Rotation paths and how fast each direction turns (degrees per step)
Each turn is a multiple of 5 degrees from 10 to 175, or 0.
Each row of a path follows its step; steps can be skipped.
Path 1:
step 0: [-28 -19  11  10 -20  -5  23  -1 -14  13 -15  -6  28   2   8  12  -5 -18
   4  -4  -2  -5  -3  45  17  21  -7 -19 -10  -3  -6   9  14   9  14   1
  -9  -7 -10   2 -13 -11 -19   6   0   4]
step 1: [ -7 -15 -27  -1 -20  21 -23   9  20  14  -8   7   3  22  -3  21 -14  12
 -10  15 -14  -2  12  19   4  -1  -9 -38   5  -4 -24  10  -4   5  25 -12
   5   3  16   0  -2  12  -9  -6   6  -6]
step 2: [-17 -16   5  26  -2  -7   1 -10  30   4  -2  12  12  21  -7  28   1  17
  10 -28   4   7  12  18  -2  15  18  -5 -19 -25   4   2   7  24   8  16
   2   9  -7  -2 -10  14   2   6 -17 -19]
step 3: [-34 -14  -9   4 -15  -1  -3   4  -6  -2  -4  -4  22   0 -13  11  27  12
   6  20 -12 -25 -11  26 -19   0  -6 -24  -1 -26  -2   3   7  18   1 -10
 -18  -9   0   9  10  -9  -9 -17 -25  -2]
step 4: [-13 -17 -17   1  16 -12 -20   7   5  26  -4   0  11  14  -4  25 -15  20
  22  37 -10  15 -12  17   0  10  16 -20 -17   8  -4   0  -2  17  -3   6
  10   8 -18   6  -4  24   0  -9  12   0]
step 5: [-18 -19  24  10 -22  -8   5   5  26   7 -38   2  28  -2   7   7   3  11
  19   7   1  14   1   4 -16  -7  -3   2  -5  -5 -25   0  -8  32   7  11
   5  -1  -4 -11 -16 -11   5  -8 -23   9]
step 7: [-15   3   0  24 -26  -4 -25   4  -9  25 -16 -15   6   1   0  26 -16  20
  11  -5   0  19  -6   8  -9   5  26   4 -15   5 -15  10  21  21  -1   6
 -14  18   9  -7   7  -1 -27  -5  13   0]
step 8: [  6 -24   5  -2 -35   3 -10 -32  26   6  -7   2   2 -16   5  17 -19  10
  -1  11 -13 -18  -3   6 -17   0   9  -5 -14 -11  -4  15   7  11  15  -4
   0  -3 -16  -7  -8 -15   6 -38 -16  -1]
step 9: [-21 -20  -5  16   0 -18  14  -5 -14  13   8   3   8  -8  -6   2 -17 -12
 -11   2  -6   8 -28  28 -12  -4   8  -8   2 -22 -16  19   8  18  23  16
   9   1 -26 -10  -3  15 -24  -7  18 -14]
step 10: [-29 -24  -5   6 -22  17 -36  11   0  15 -14  -6   5   1   7   5 -21  13
 -10  -1 -20   1  15  20   0 -23 -12  -2   2   9 -10   3   5  37  -2   7
  -6 -10  -3   3  -1 -13   7  -6  14 -17]
step 12: [-26 -15 -13 -11 -18  -8  17  14  -3   9 -13  -9  -5  11 -17   6   4  -9
  10  -7  -6   9  -3  37 -14  10 -13   9 -16 -19  -8  13  11  35   7 -13
   3  -9  17   0  11   2 -23 -22   4  -5]
Directions:
[ 3 -3  5  7 -3 -4  3 -6 -1 -8  6  1  3 -3 -2 -1  1  4 -6  9  3 -1  0  3
  1  1 -6 -6  6  1  0 -1  2 -7  2 -2 -5 -7  1  4 -5 -2 -4 -5 -5  6] : 135
[ 7  6  0  3 -7  5 -4  5  6  3 -1 -3 -3 -7  1  4 -3  3 -3  4 -5  9  3  2
  4 -3  6 -9  0  1  7 -7 -2  2 -3 -3  0  0 -1  0 -2  3  1  2  3  6] : 115
[ 8  0 -4  0  6 -7 -3  1  3  7  2  2 -2  3 -4  1  4  0 -6  2  1 -1 -7  8
 -8 -1  3  1  5  6  1 -1  1 -5 10 -3  4  5  0 -2  4  6  2  3 -1  0] : 145
[ 4  3  3  5  0  3  4  3 -5  1  2  0 10 -4 -5  1  2 -1  5 -2  0  7  1  8
 -4  6  3  6  7  2  3  5 -1  2 -3  8  0  0  6 -5 -6 -2 -4  3  2 -3] : 155
Path 2:
step 0: [ 29 -23   4  -6  -9   4  -2   0 -18   3 -13  12   3   2   8  -9 -13  25
   4  27  24 -11   9   9  10  -3   6 -12   8   6   4  -5   5  -2   1 -10
 -11 -12   9  23  -4  11 -20 -43   8   7]
step 2: [ -5  -5 -17  24 -32   6  13   0   5  -4  -4   2 -13  -5  19   3  -3   5
   5 -11  11 -28  -5 -17   5  -1  -1  -9  14 -16  -8  -4   7  23  17 -11
   3  22  30   9  -9  26  18  -1   5  20]
step 3: [ -6 -26 -11  13  10  20   9 -11  10  -3 -11   0  21  15  22 -18  -2   1
  -8  16  25  -8  -3  -9  -9   9  -8   5   9   0  18   2   7   2  12 -16
  -7   5 -11 -11 -25 -21 -17   9 -35   5]
step 4: [-10  15  -3  12   0  -9   5  -7  18 -17  25  11 -11  19  -7 -10   4   3
   4 -12  17 -26 -16  32 -20 -21   7 -19 -10   0   9   7  -6  16  11   4
 -33   0  -3  15  -9  -3   4  19   1  -8]
step 5: [-14  12 -10  19 -20  -4  15   0  -8  -2 -31   9   8   3  11  19 -24  15
  17  -2 -17  -6   0  10 -10  18 -26   4 -13 -13   6 -13 -31  -3  -2   4
 -16   3 -15  11  -7 -17   4   5  -9  17]
step 6: [ 16  16  15   7  10  24   2  -7 -13 -28   9  -7   7 -27  20  11  13  12
  13   9  15  -3   0   2  21   4   2   7 -20  20  23  15 -17  19  10  -8
 -10  -2  -9  10  -7 -20  -2   3   9 -12]
step 7: [  3  -3 -12  19  11  -3 -16 -11 -17  16  -2   2  11 -12  16 -27 -12  26
   1 -17   3  28   6  40  -8 -19 -15   0 -13   5   4  15  -5   5 -11  10
   1   6  -1  19   1  13   7   0  13  15]
step 8: [ 36   4  -6   3   1  13  24  -2 -10  -9 -12  16  -1 -11  21 -14 -17   8
 -16  16 -16  -9  -9 -14  -9  -4  11 -23   3 -15  12 -11 -17  -4 -15 -13
   5   2  -8  13  12   1  -8 -20  31  -4]
step 9: [  7 -10 -27  -8  -7   7  -2  19  -7  12   0  11   4 -24   0 -22   9  -4
   1   2  14   3  14 -10   3  -2 -14  -5 -14  19  26  -5   7   5  14 -23
 -27 -25  15   1  -2  16  17 -27  -4   7]
step 10: [-21 -11 -10  17 -10  -9   1  -2  11  -8   8  13  23  -3  30   3 -12 -12
  -7  24  15  -9  14   9  -6   0  -3 -25  16 -16  14  11  22  20  -3   3
   9  15   3 -12   6  20  16  -1  22   6]
step 11: [ 16  -6  -5  20 -16   8  18  -1  11  -4   7   1   3  -3  -4  -7   5  -1
  12  22  26 -18  -5  -9 -23 -14 -18  -7   4 -14 -11 -11  11 -18  18 -16
   4   5  11  25 -24 -10 -18  -7 -16  24]
Directions:
[ 2 -9  7 -1 -3 10 -2 -7  0 -6  3  3 -3 -2  0 -2 -9 -2  6 -7  0  5  3 -4
  2 -5 -2  4 -3 -3 -1  0  0  0  1 -1  8  3  3  6  0 -3  6  2 -1 -1] : 70
[-8 -6 -2  3  0  3  2  0  4 -8 -2 -7  4  7 -3  3  0  1  7 -1  0 -2  1 -4
 -9 -1  4  0  4 -3 -3 -3  7  2  4 -4 -7  0  7 -4 -3  4 -6  4 -1 -1] : 40
[ 4  0  1 -3 -6  3  8 -3  2  1  1 -1 -6  8 -2  7 -4 -3 -8 -4 -3  3 -3  6
 -5 -1 -8  4 -1  4  5 -3  1 -2  4 -3 -3 -2 -4  1  3  5 -3 -7  4 -5] : 95
[  0   0  -2  -3   5  -2   3  -1  -5  -4   2   0  -1  -3   0   1  -1  13
   3   1 -11   8   5  -1   1   0   5   4   1   4   0  10  -3  -2  -4  -4
  -2   0   2   4   0   6  -5  -5   4  -2] : 45
[ -1   0   3  -5  -2  -3  -3  -1  -3   1 -10   3  10   6  -3   0  -2   5
  -6  -8   0   6   5  -1   4  -1  -4  -4   4  -4   4   1   1   1   3   7
  -4   6   1  -2  -7  -2   1  -6  -1   4] : 155
[-7  6 -1  9 -5 -7  3 -4 -2 -1 -1 -2 -2  0  2 -1  0 -4  3 -2 -2  6 -2 -3
  0 -1  5 -4  7 -6  1 -5 -5 -9  6  0  5  3 -4  6  4  6  0  0  3  3] : 125
Path 3:
step 0: [-13 -17   8 -24  -8   0  32 -20  -9  14  -9   8  10  15  11 -14   8   6
  23   3  12   8  -5 -18  -8   0  -1  -5   7  17   1  16   9  -8   4 -14
  10 -24  17  -7  11 -15  -4  32 -12  -9]
step 1: [ 12  37   1  -2  -8   2 -20   7   4 -24  20  -4 -10  -7   5 -10   9   5
 -30 -26   7  -2  -6   0 -14   6  -2 -21 -20  26   8   8   7 -22   6  -2
  21 -18  -6  -8   4   1  -8   0  12  -7]
step 3: [  8  -4  -1  35  -3 -35 -22   7   4  16 -12  15   6  -4   7  -9  -8  -2
   3  -3  11   1  17  17  12  15   0  13 -26  14   0   1 -10   6  -1  -8
 -30  -2  24  -2 -25  -2  -6 -14   1   3]
step 4: [ -8 -19 -12   0   8  -8  13 -11  16  -1  -9  -6 -14 -25 -23 -19 -15   0
 -10  14  -1  25  -6   4 -13  -6  25  24  18   2   2   5  -9  -9 -30 -11
   6  19 -11  -2  19  -9  13 -18  -6   1]
step 5: [  8   1 -26  35   1  18  -7 -18   3  -1   3   3  -9  14  22   1   0 -18
 -17   2   7 -15 -18 -22  24  -6   0  -8  19 -33  -5  -1 -13 -10  24  -6
  -3   6  -5  -4   2   8   4  -4   0 -12]
step 6: [  6 -14   8 -17  -7  16  25  -1 -12  -8  35   3  19 -12  -7  14  10 -19
  15  12  -6   1  13 -11  20  18   4 -11  30  18   3  -8  15   5  -6  25
 -14   2  -1  15  -5  -1   3 -10  13  -4]
step 7: [ -7  -5  27   5   2 -25  -5   0 -10  11  -8 -11   7  14 -11  -2  -7  -4
  -4 -20  10 -17 -19  14 -15 -16   7 -24  -6 -21  -9  -6  38   1   4  26
   5 -17  -2  -2  -8   2  21  11   4  -9]
step 8: [-12  -5 -19 -33  -4  24 -13  -4   3  -6   1   3  12  19   0  -8   4  25
   9  10   6  21  -1  24  -6 -14  -9   3  -4  10  29 -11  14  -9   4 -10
  11   1  19   5  -2  -7 -16  21 -16 -21]
step 9: [  0  22  15   2   0   3 -34   6  38  -6 -11 -11  14   9  -5  17  17   9
  -8 -15  -3  -9  17 -13 -17  22   2  -4  -6   7 -13   8  -3  -6  19 -20
  -4 -10 -15   4  18 -15 -10  -7   5  15]
step 10: [  3   7   4  -6   9 -13   1   4 -31 -21  -6 -18   9  -7  -8   1 -26  21
  11   8  -7   7 -10  -7   1  -6  -4  24   5  10 -10 -19 -44  12  -9   1
 -13  -7 -11  -3  -7  14 -21  10   8  14]
step 11: [ -1   6  17  15 -11 -25  15 -11   7  30  -9  -5  -6  -4  43  -9 -10  -9
  -7  -1   5  -6   0   0   6  18  10  14  -2   9  24  27   0   1  -3 -10
 -10  20  -2 -10 -10  13   5   7 -23  11]
Directions:
[  0   0   1  -5   7   3   1  -1   4   1  -1   4   9   0   4   2   2  -5
   1 -10   1   7   0  -2  -4   0   4  -3   2  -8   2 -12   2  -1  -3   3
  -1  -4  -1   5   0   3  -4   2  -4  -1] : 40
[-3 -3 -3 -3 -3 -2 -8  0  0  2  5  6  7  6 -1 -3  2  7 -4 -3 -3 -4  1  5
 -3  2 -4  0 -9  6 -5 -8 -2 -3  1  7  6  2  1  0  5 -5  3  3 -3  5] : 55
[ -1   3  -7   4  -4  -1   4   0   3   2   1  10  -6 -10   4  -7  -7  -3
  -1  -1   4  -1   2  -1   0   3   2   0  -4  -4  -2  -2  -7  -2  -7   0
  -1   3   6   6   0   1   3  -4   5   7] : 40
[-2 -1  4  7  5 -2  0 -3 -8 -7 -3  7  7  0 -7 -3  4 -2  4  3  7  0  7 -8
 -5  5  1 -1 -1  4 -5  2  1  6 -4 -1 -3 -6  2  0  2 -7  0 -2  3  0] : 115
[ 11   4  -5   0  -1  -3   2   2   5  -2  -1  -5   2  -2 -10   5  -4   2
  -6   1   0   2  -1   0  -3   3   1   1   3  -2  -2   2   6   2  -4   2
   6 -10  -1   1   1   3   8  -2  -4   9] : 135
Path 4:
step 1: [ 31   5   8  -9  12  17   3 -27 -19  -6   9 -11   5   4 -22   4  13 -12
  16  -7  17  10 -21   2  -4 -17  31  -7  43  -3   1  -9  -6 -21  -3  12
  -7 -16  -3  -9  12   5  -1   5  -7  -2]
step 2: [ 11  -3  15   4  13   3  14   1  12   0   0  -5  17  17 -12  21  -5  -7
  -4  20   1   9 -33  28   6  -1 -35 -33  -8  10  17 -13   9   5   9  18
  10   0  -8   7   7  12 -17  23   9 -14]
step 3: [-17  11  19 -19  12 -17  33  -4  -2  -8  -8  24   9 -23   4   5  13  -9
  11  12  -5   4   5  -4 -21   3   3 -28  10   8  -2  18   4  -7  26 -10
   5   1  41  11   1 -14   5   7  11  -9]
step 4: [  0   9  -8   1   8 -45   8  -1 -31   8  -2   1   2  11 -13   6  16   2
 -12   7  18 -25 -16 -18  -5 -14 -18  13  -7   1  -8 -16  -7 -12   9  22
  -3 -11   5  12 -16  -5  12 -28  20  -7]
step 5: [-14 -12   1  -4 -15   9   0  34  -1 -11 -12 -11  15  13 -33 -19  16  17
   0  17  34  -6  -3  26   2  20  20   6   0  -8   7   0   1  11  13  19
 -10   5  19   0  15 -13  -6 -17   4   8]
step 6: [-26  17 -26   6  -9   4  -5   5 -12  18  16  11  -2  11  36   7  12  -7
  13  20  23   7   5  20  -5 -10  15  -4 -13  -3  -6   7  15 -16  20  18
 -11  18  -8  19  -3  11 -16   6 -25  -3]
step 7: [-22  14 -26 -14  37  13   5   5   8 -14 -16  -3  -9  -5   4 -16   8  -9
 -11   0   1  29  18  -1  -3  12 -20  26 -19  -3 -24   1  -3  16  14   8
   8  16 -10   2  -1  18  13  -3  22  -5]
step 9: [ 19  18 -12  -5 -23  37  -7  -6  -7 -24   8 -16  -2 -11 -17  14  -5  -4
  -8 -16 -18 -12  -8  -5  -2   9   9   2  -1   0  -4 -14   0 -17   1  50
   2  16 -14  -5  -6  14  -8  10  -2  16]
step 10: [ 18 -17   3  -9   6  17  12   2  27 -11   4  -6  10   4   2  20 -21 -17
  33  -2 -12  23   4   2 -19  -9   4  -8 -24   8  22  -1  15  18  14   1
  19  12 -16  19  -8 -18 -14 -12  -2  12]
step 11: [  2  14  10   0 -19 -14   7   4  12  13 -11   8  15 -10  14  16  -4 -15
   3  -1 -26  13   7 -38   4   6  -2  20   5   4   7   5  11 -27   7  -2
  38 -12  22  18  10  24   5  -5   8  -4]
step 12: [ 22 -20  27   2   2  -3  11  12 -28  -2  10 -17  -9   4   3  -4  31  20
 -20  -2 -19 -19  12 -27   0   7   4   5  -4 -12  25  -5  -1  19  -6   0
   9   7  -4  20 -13   4   8 -20  19   4]
Directions:
[-3 -6 -2  8 -2 -4  3  5  8 -5  3  6  2 -6 -3 -5 -2 -7  3  2 -2  2  0  0
 -2  7  5  4  0 -2  5  2  4 -1 -3 -1 -8 -5  2  4  2 -6 -1  6 -1 -7] : 140
[-11   0   0   2   5  -1  -2   4  -6   3   2   5   8   8  -5   0  -1   5
  -1   1   1  -5   7   2   4  -1   3   2   0  -5  -1   6   6   1  -8  -1
   2   0   2   7  -5   2   5  -2  -2   2] : 45
[-2  4 -8  3  0 -5 -8  2  3  3 -3 -1 -5  5  1 -9 -2  7 -5  4  2 -2 -2 -5
 -4  4  2 -5  1 -5 -5  5 -1  5 11 -1 -5  2 -1  2  3 -1 -1 -3 -4 -2] : 40
[-3  0 -6  5 -4 -4 -7  4  1  3  6 -3  3  5  1  6 -4 -6 -5 -1 -1  0 -4 -2
  5  0 -9  1 -5  3  0 -4  2 -8  4  4  1 -5  2 -5 -2  2  9  5 -3 -2] : 160
Path 5:
step 0: [ -8  14  23  -2   3  -4   2  36  21  10   9 -15 -15 -23   1 -20   8  -1
  -7 -21  20  -1  -9   1   9  12  -8 -16   2  13  12   1  -9   0  11  15
  -8 -25  -2 -16  19 -23  -9  -3  16 -12]
step 2: [ -5  16  18  -5   5 -11  -1  -3 -13   3   6  11   3 -17   8   2  -6 -10
   6 -11 -32   1  11  -2 -13  -6 -17  14   2  25  28  11 -21 -25  20   3
   9   0  -8 -16  20  -3 -34  -3  11   9]
step 3: [ -8  12  19  -2 -12 -11  -4  30   4  28  18  -6 -10  -5   9 -15  -7  -1
  -6 -29  -7  15  10   6  -4  17  20   1  -4  26  -4  29 -14  -3 -26  -5
   2   4  10  -1   8  -3  -5   1 -24  -6]
step 4: [-11  -6 -18 -23   4 -31  -4  -1  -5  15  18   6  16 -25  14   8  24  -6
 -15   3  -6   4  19 -27  -1 -14  27  -9 -18  11   4  11  -1  -3   0  -8
 -14  -1   3 -21   7 -10  -5 -13   8 -16]
step 5: [-16  -3   4   7  14   4   9   6   0  15  -7   6 -24 -18  10  17  -1 -18
 -18  -6  -7  17  24  -1  -1   6 -20 -10   2  24   0   1   1 -22   3  16
 -36 -10 -13 -21  23  -5  -3  13 -15   6]
step 6: [ -4  -2  12  19 -11 -19  -5   6  -7  -6 -18  -2   0 -12 -26 -13  13  -5
 -28 -12 -23  -3  35  -6  -9  -6  -4 -19 -13  11 -15  22  -1   5 -19  -2
  -4  22   8   6   6  -2 -15  -8 -18  -3]
step 7: [-14   4   9 -19  -8 -10 -19 -23  15  23 -12  14   3  -7  -8   0  -2 -12
   7 -11   0   2  19  -9   1 -20  -3 -20 -22  19  31  25  25 -13  -6  16
   9  -9  -9 -11  -5 -14  -4 -10   6   5]
step 9: [  7   6  -7  -4  -1 -10  -6   4  -8   5  -6   1  14 -18 -23   8   1   3
 -32 -27  -2 -37  12 -21  12  -1 -12 -10 -12  -1  -8  15   4   2   4  -6
 -18 -35  -1  -4   3  12 -20 -20   9  -6]
step 10: [  2   4   5   4  -8  23  19   2   3   1 -19  22 -14  -8  15  15  14  -8
  -4 -41  -2 -11   0   2  18 -18  -6 -16  -1   1  10  31   3 -38  -5  11
   6  -3   1  -4  -1 -12  -9   8  -1   7]
step 11: [  2  15  29   5  -3 -27  -7  20   9  -9  11   7  -4  -3  11 -12  28  -2
   0 -37  -9  -9  16  -9 -17 -16  -9 -15  15   2  -6   9  -5  14   8   7
   8 -13   9  21  13 -19   3 -11  15  -2]
step 12: [ -1  25   2 -21 -12  -9   7   4  -2  38   0  -6  -4 -14  -7 -11  12  12
 -19 -22   7   8 -11 -15  28 -15   1   6   8  11  12  -4  13   6 -15   8
  -3 -21 -10  -3  12 -11 -22   2  24  10]
Directions:
[ 5 -3 -4  5  0 -2 -2 -8  8 -2 -7 -1 -2 -8 -2  2  2 -6  2  3  4 -2 -2  8
  4  3 -6 -1 -7  1  2  6  2  4 -1  5  1 -4  2  7  2  4  2 -6 -2 -5] : 35
[-3  3  1  1  9 -9 -3 -6 -2 -1  0  4 -5  7  9  5  2  3  3 -2  2  1  1  4
 -6 -3 -9  3  2  4 -6 -3 -4  1  2  0 -2 -1 -6  4  6  5  0  0  1  2] : 120
[ 2  0  0  0 -4 -2 -1 -5 -8  0 -3  1  1  4  1 -3 -8 -3  4 -4  0  1  7  4
  3 -8  1  2  7 -1  3  2 -3  9 -3  5  9 -3  4 -4  5 -5  3  0 -5 -5] : 85
[ -4   0   2   2   2   0  -3  -4   0  -3   3  -5   1 -11   4  -5  -4  -1
   5   3   2   4  -1   0  -4  -1   7   1  -3   6   1  -7  -6  -3  -1  -3
  -4   4  -3  -4   1   1  -7  -3 -12  -5] : 25
[  4  -2   1  -1  -2 -12   2  -3   3  -7  -5  -5   2  -1   1   3  -5   3
   1   3  -1   0   1   1  -7  -1   3  -3   6   0  -2   1   1  -4   2  -1
  -4  -1  12  -5  -2  -1  -5  -4   9   0] : 155
[ 3  1  7  7  2 -1  1  2  0  3  0  3 -3 -4  6  6 -4  6 -1  8  0  1 -3 -4
  2  0 -4  3 -6 -2 -2  0  4 -3  0 10  8 -3  0 -8 -5 -5 -5  6  0 -4] : 140
